One vector is turned by the same rotation once a tick. Each row is the vector after some number of ticks, and that number follows the row.
The counts run from 0 to 558.
[149  98 139 111 138 159 118 140 148 154 134  88  86 140 116 162  65 174
 115  93  96 151 151 142 125 125 106 131 122 140 110 109 134 108 114 114
  98  80 146  79 181  95 137  98 142 117 111 144 119 114 162 123  40 122
 141 103 155 145 142  75 157 141 128 138 137 121 136 145 122 135 149 152]
148
[170 114 127 107 158 151 152 173 131 172 150 111  73 171 119 174  83 154
 102 142 103 137 145 135  92 134 117 145 143 121  57 143 136 128 129  71
 128  97 143  86 139 128 141 113 162 102 131 136 112 125 148 145  75 144
 149 108 124 111 119  97 108 157 131 143 116 104 132 142 103 101 163 150]
201
[181 101 113 116 120 156 139 173 153 133 127 108  94 110 108 172  79 165
 117  96  71 160 194 163 115 141 143 139 132 146 107 134 131  93 110 108
 114  84 145  96 166 114 118 115 148 106 128 151 110 123 160 123  70 140
 154 112 122 126 122  87 181 140 152 129 154 119 126 135 118 124 167 138]
337
[147  87  89 128 131 164 147 153 169 141 125 127  82 151 129 180 101 147
 107 105 127 151 157 143  83 135  94 133 132 100 115 135 109 125 109  99
 149  90 181  86 168 135 148 108 155 106 142  82 118  90 189 138  73 120
 133 121 139  97 115  92 147 122 107 131 146 144 106 126 121 103 131 166]
529
[136  64  95 131 153 158 123 132 174 156 136 123 116 148 112 161  93 165
 112 115 118 168 127 149  96 175  85 129 164 127  92  99 122 147 113  83
 137  92 140  93 187 136 125 102 133 122 116 128 116 104 183 160  73 141
 147 126 133 106 125  86 132 153 126 110 145 137 136 148 100 131 121 173]
395
[140 105 110 107 143 156 139 142 118 140 132 126  91 180 109 160  72 148
 114 110 114 138 159 130 102 141  94 144 110 122  64 125 114 120 113  72
 130  94 152  68 163 133 165 105 157 123 126 117 122 131 160 144  49 135
 162 130 139 120 138  94 139 144 121 117 130 133 145 175 134 112 174 175]
112
[166  93  84  80 142 153 144 134 116 126 155 148  94 153 134 154  90 136
 130 153 106 150 169 143  97 162 101 131 140  88 100 150 131 136 112  87
 121 123 182  87 165 117 108 112 146 112 103  95 102 133 137 152 112 121
 136  95 143  75 154  67 134 177 118  98 148 140 161 131 122 126 164 168]
507
[193  80 117  97 124 149 117 128 141 151 132 136  89 145 117 167  62 150
 108 108  86 145 162 170 123 136 121 139 154 125 116 105 118 118 107  81
  99 118 158  94 195 146 122 117 126 116 118 137 113 110 159 153  80 141
 177 111 121  99 134 111 120 181 147 114 143 134 125 143 110 114 143 136]
273
[142  98 115 112 155 154 156 130 141 157 136 105  74 152 126 175  87 137
 124 127 109 126 137 131  87 167  86 160 141 116  76 132 123 157 134 111
 117 116 187  68 153 123 156 105 149 133 146  99 128 109 176 148  78 136
 135  94 120  94 112 101 108 157 115 121 118 128 129 150 106 111 150 181]
163
[117 107 123 128 197 158 138 138 166 147 163 127  89 138 128 171 102 140
 120 116 112 157 130 148  97 156  84 132 138 112 104 114 131 153 114  94
 126 111 181 116 156 129 144  88 174 109 122 117 125 113 162 185  82 123
 149  91 128 109 128  80 123 166 102 129 166 137 107 131 119 103 121 198]
445
[138 104 105 111 175 156 152 149 155 140 150 139 100 119 116 173 103 116
 104 129  83 165 166 154  78 157 106 153 128 107 115 143 112 120 112  93
 135 114 173 115 147 132 106 101 159 102 134 109  91  96 159 165 113 130
 150  93 125 105 133  71 132 164 122 115 168 130 102  88 108 109 137 167]
256
[142  82  93  93 126 171 117 112 147 137 143 130 120 119  99 173 101 170
 102 100  97 165 172 142 116 161 116 154 143 124 141 101 135 118 103 103
 102 110 151  98 207 107 113 112 125 132 100 128 101 115 156 166  98 110
 151  90 153 110 151  61 144 148 133 114 132 128 114 114 119 132 133 180]
308
[175 133 125 120 149 143 162 178 147 150 163 127  66 118 123 187 101 133
 117 139 100 128 173 161  93 162 120 167 146 106  92 141 126 130 117  93
 119 110 190 109 147 123 137 114 172 103 127 117 109 123 154 143  86 135
 158 110 100 112 113 107 141 152 109 152 141 116 114 143 128  97 170 170]
289
[131 112 125 134 143 174 123 152 135 137 129 123 110 137 117 165  69 164
 130 120 128 157 163 142 111 139  94 143 107 118  71 131 113 129 107  60
 124  97 174  60 134 127 159 103 159 112 141 114 118 124 158 176  64 155
 141 118 144 120 145  85 145 140  97 127 152 136 130 135 128 113 154 170]
297
[136  93  82 110 161 161 152 136 163 155 157 127  84 115 117 185 108 130
  98 126 103 159 150 145  73 161  89 141 159 126 144 133 142 130 116 105
 104 105 181 118 173 124 100 107 138 105 141 111 117 105 167 162  97 117
 137 103 105  97 106  83 121 164 105 127 143 133 117 114 101 128 133 177]
442
[181 108 120  89 132 134 143 156 130 152 122 117  61 134 127 186  73 149
 112 109  78 126 149 166 109 154 131 159 138 110  81 124 130 123 117 115
 124 136 172  82 162 138 119 137 169 101 123 109 108 114 150 133  85 125
 166  95 139  86 115  85 114 169 152 135 118 126 115 133 111  98 160 145]
37
[173  97 132 112 133 156 119 135 164 146 113 112  94 151 117 168  50 166
 123 104  94 150 163 162 122 102 121 135 123 111  96 117 105 141 118 107
 111 106 170  72 165 136 147 106 133  95 127 108 102  89 163 140  92 148
 145  99 159  99 159 113 153 148 111 128 168 119 106 113 129 115 130 134]
184
[141 111 124  92 138 153 148 129 140 142 142 112  71 121 126 183  90 134
 126 108  97 145 196 151 105 150  97 161 120 114 149 141 124 121 114 118
  91 109 199  99 189  88 140 114 148 125 127 107 120 122 160 132  85 102
 136 105 122 122 144  85 165 137 103 139 143 131 143 107 137 132 169 180]
376
[172  82 111 100 125 159 116 149 150 158 118 105 106 125 119 198  66 190
  98 108  93 165 167 162 129 123 138 137 162 141 108 142 144 123 124  95
 103  94 132  74 180 104 128 132 128 121 124 161 127 142 135 162  82 156
 133 117 129  93 138  98 135 159 131 128 123 105 132 125 117 119 148 146]
85
[178  94  86 101 145 142 154 155 174 149 135 116  90 151 108 171  96 148
 102 132  86 143 146 150  76 145 120 148 168  92  82 126 131 147 116 115
 136 104 172 102 163 140 119 108 144  75 105 111  94 100 159 125 112 124
 141 105 146  76 129  94 125 141 113 127 140 104 120 115 109 114 136 152]
3
[152 126 121 120 152 173 148 174 141 158 168 125  75 159 135 162  85 180
 112 129 138 146 146 104  82 120 108 127 137 110  82 140 142 145 130  88
 129  87 153  82 151 124 127 101 155 101 126 108 133 114 143 159  55 141
 125 112 135 105 132  94 137 136  93 151 137 124 130 152 123  89 136 169]
15
[158 110 129 113 166 147 133 159 124 138 157 136  71 139 151 178  73 129
 125 131 108 137 163 153  97 154  75 152 141 101 106 136 128 130 117  93
  99 108 176  95 187 106 126 110 147 126 124 115 140 131 146 146  62 122
 140 144  99 114 136 109 134 142  78 141 145 133 166 153 136 114 158 175]
326
[134 113 151 124 145 163 152 140 176 160 154 118  81 154 115 159  62 157
 132 116 131 177 163 143  89 162  92 123 142 134 100 147 123 169 118  82
 129  91 144 107 156 107 156 111 157 107 119 110 110 122 162 157  86 149
 131 101 129 115 139 107 174 156 106 147 168 131 144 129 131 114 137 157]
331
[151 109 110  86 119 153 146 124 140 150 120  97  74 179 107 166  57 152
 118 113  99 131 175 134  95 147 107 154 124 120 100 144 117 166 125 124
 107  98 166  76 175 106 165 116 133 125 125  98 110 112 163 120  92 136
 134 101 158 101 154 107 163 136 107 119 124 112 134 125 133 134 151 168]
465
[167  82  89 101 142 160 163 152 147 131 137 133  96 128 138 185 108 137
 110 123  94 131 160 149  68 144  99 155 149  91  93 140 146 138 119 106
 112 106 191 102 165 125 126 105 136 112 129 112 105 108 169 147  90 102
 139 114 112  87 104  98 113 139 103 137 136 128 142 105 106 105 140 173]
440
[142  98 140 137 130 165 129 132 153 172 147  92  80 161 104 166  87 153
 129 125 121 157 135 151 109 151 112 132 139 130  92 124 109 131 127  71
 104  83 180 102 156 126 147 113 150 116 128 110 119 132 142 159  70 130
 129  77 150 109 133  63 105 166 136 140 131  90 130 141 123  99 157 162]
197
[171  93 123 124 140 163 142 144 161 151 119 117  83 151 112 181  45 147
 126 107  99 149 142 150  89 140  94 127 162 124  65 126 122 160 130  97
 101  86 152  95 164 128 146 114 120  95 127 123 127 127 159 147  62 143
 122 127 131 107 123 119 120 128  94 145 137 103 155 133 116  93 134 158]
49
[188 103 107  99 153 150 176 174 177 137 146 134  86 143 122 178 102 147
 103 104  84 137 153 136  82 136 148 150 157 117  86 134 136 154 128 124
 135  92 140 117 171 122 131  93 146 124 118 128 106 104 171 138  90 134
 159  99 134  91 118 109 150 138 129 144 140 113  99 133 110  89 128 161]
403
[156 122  93 120 143 158 148 184 125 124 169 136  93 115 127 172 109 147
 120 140 125 162 185 132  76 159 106 136 125 104 121 155 129 118 110  86
 137  87 163 105 158 112 117 121 169 104 115 106 127 143 137 157  80 127
 130 116 119 105 130  66 158 138 100 131 145 143 143 142 140 114 168 183]
292
[151  93  89  98 154 149 142 130 147 151 145  96  65 169 121 168  84 152
 111 124 106 155 158 135  81 134  87 128 149 107 137 148 133 153 130 129
 111  82 161 109 202  98 150 115 135 123  99 106 141 121 164 128  90 131
 119 116 130  92 136  97 152 143 103 105 129 115 139 140 125 149 134 178]
279
[140  89 111  98 144 162 122 133 140 161 125  95  75 138 128 192  99 157
  97  95  93 138 146 139 123 136 113 147 123 126 129 107 129 116 115 124
 107 100 157  86 203  99 141 105 150 150 118 131 141 127 154 143  73 113
 149 100 152 107 134  66 116 142 138 120  96 114 106 152 126 117 142 184]
312
[167 102 107 117 173 164 126 170 152 153 123 105  88 113 142 194  76 145
 110 120  82 163 141 170 134 103 129 127 127 124  99 139 127  97 128  96
 110 104 159  66 143 112 102 100 157  99 147 136 134 126 131 160  93 146
 138 110 123  97 142  83 127 156 100 127 147 100 108 129 113 104 149 156]
135
[181  78 100 108 156 155 128 161 142 146 126 107  94 114 127 192  95 156
  96 118  75 134 156 161  87 129 119 164 150 116  98 122 149 102 128 123
 100 102 178  85 165 117 106 116 135 108 144 140 124  96 159 140  83 126
 143 112 108 104 104  91 103 153 123 119 122 128 114 119  94 139 145 154]
438
[128 113 111 104 171 161 126 134 126 121 147 131  97  91 120 174  96 144
 124 126  84 163 175 149  98 158  98 153 105 105 122 128 126 116 111 110
 103 117 178 100 172 112 101 100 154 111 125 129 119 118 136 186  80 131
 141 102 127 117 154  57 132 155  96 111 166 139 130  96 124 135 143 179]
258
[172 115 125 103 135 170 151 176 143 148 135 114  86 140 128 180  85 169
 114 119 106 130 169 132  72 122 122 165 123 111  75 153 123 145 134 103
 116  94 181  71 143 119 153 116 149 111 167 112 104  90 153 142  74 146
 132 100 122 105 116 106 131 136 115 141 143 126 107 103 111 112 149 156]
251
[174  93 109  98 132 155 121 155 130 139 125  93 106 139 108 188  90 189
 113 114  78 143 173 160  81 106 127 142 132 108  88 147 137 134 133 108
 109  85 173 101 167 101 157 132 147  96 120 158 109 122 136 151  95 147
 127 103 138 104 136  87 110 151 121  98 138 114 121  99 119 141 131 166]
435
[119  97 121 131 202 162 132 145 168 151 149 104  93 116 127 171 102 143
 121 106 109 171 116 151 112 152  98 116 128 128 111 111 132 136 122 107
 117  93 164 107 163 115 121  76 166 125 120 126 138 118 155 174  73 134
 150  83 128 122 133  64 134 158 113 128 159 117 112 148 112 108 124 186]
446
[167  90  83  92 144 153 126 152 119 127 159 112 113 135 116 154 120 165
 113 140  93 142 177 153  92 138 121 141 127  99 110 131 142 106 123  98
 116 104 180 102 180 103 137 111 157 119  98 136 104 126 152 147  95 124
 155 101 130  96 140  61 127 172 140  88 141 148 139 137 116 160 154 176]
157
[150 110 103  96 163 163 142 151 139 151 142 119  97 139 119 153  59 148
 117 135 119 169 169 134 116 142 109 136 135 111 102 157 146 127 117 100
 118 100 149  59 142 100  91  95 139  92 114 101 103 134 131 132 100 145
 117 105 153 102 167  87 177 146  87 128 157 111 148 113 127 133 162 157]
418
[151 106 123 113 139 179 116 146 142 158 140 119  79 137 143 190  67 178
 101 111 124 142 154 122 125 125 105 144 133 139 132 129 135 136 131  91
 103  89 140  66 197 108 139 105 129 142 135 127 162 123 145 160  58 148
 128 118 119 109 134 104 137 139  90 128 121 134 127 165 130 105 144 174]
363
[169 100 119 107 164 142 140 139 176 160 150  96  73 166 122 151  76 159
 130 123 114 156 139 149  92 141 106 126 152 101  99 117 116 170 142 127
 126  90 175 116 184 121 151 106 162 113 120 102 120  92 173 134  93 145
 133  99 143  93 143  91 142 170 118 116 160 118 119 140 116 130 122 159]
281
[168 100  76  76 131 150 144 153 121 151 136 121  78 117 135 190  89 147
  99 135 103 146 162 146 105 163 115 148 149 106 122 149 163 109 105 109
 115 123 176  70 170 116  90 130 150 100 108 113 113 140 138 141 104 117
 135 104 135  78 116  79 132 158 132 120 109 137 136 128 110 127 163 163]
39
[150 100  89 111 124 146 140 153 147 146 145 120  89 121 112 172 104 158
  94 120 108 143 178 143  92 149 109 156 132 126 140 118 129  90  97 104
 133 107 169  85 169 129 118 124 157  98 131 104  99  95 184 124  78 123
 162 104 122 108 114  83 167 157 143 111 137 159  98 142 110 156 163 161]
341
[161 118 132 116 156 155 176 150 171 144 128 101  66 144 121 178  82 116
 115  96  95 140 146 156  88 124 116 132 132 119  82 144 124 135 116 112
 111  87 173 110 138 115 144  85 159  95 127 124 111 123 163 131  76 119
 145  78 136 113 126  95 147 137 112 163 155  88 125 120 126  81 151 160]
100
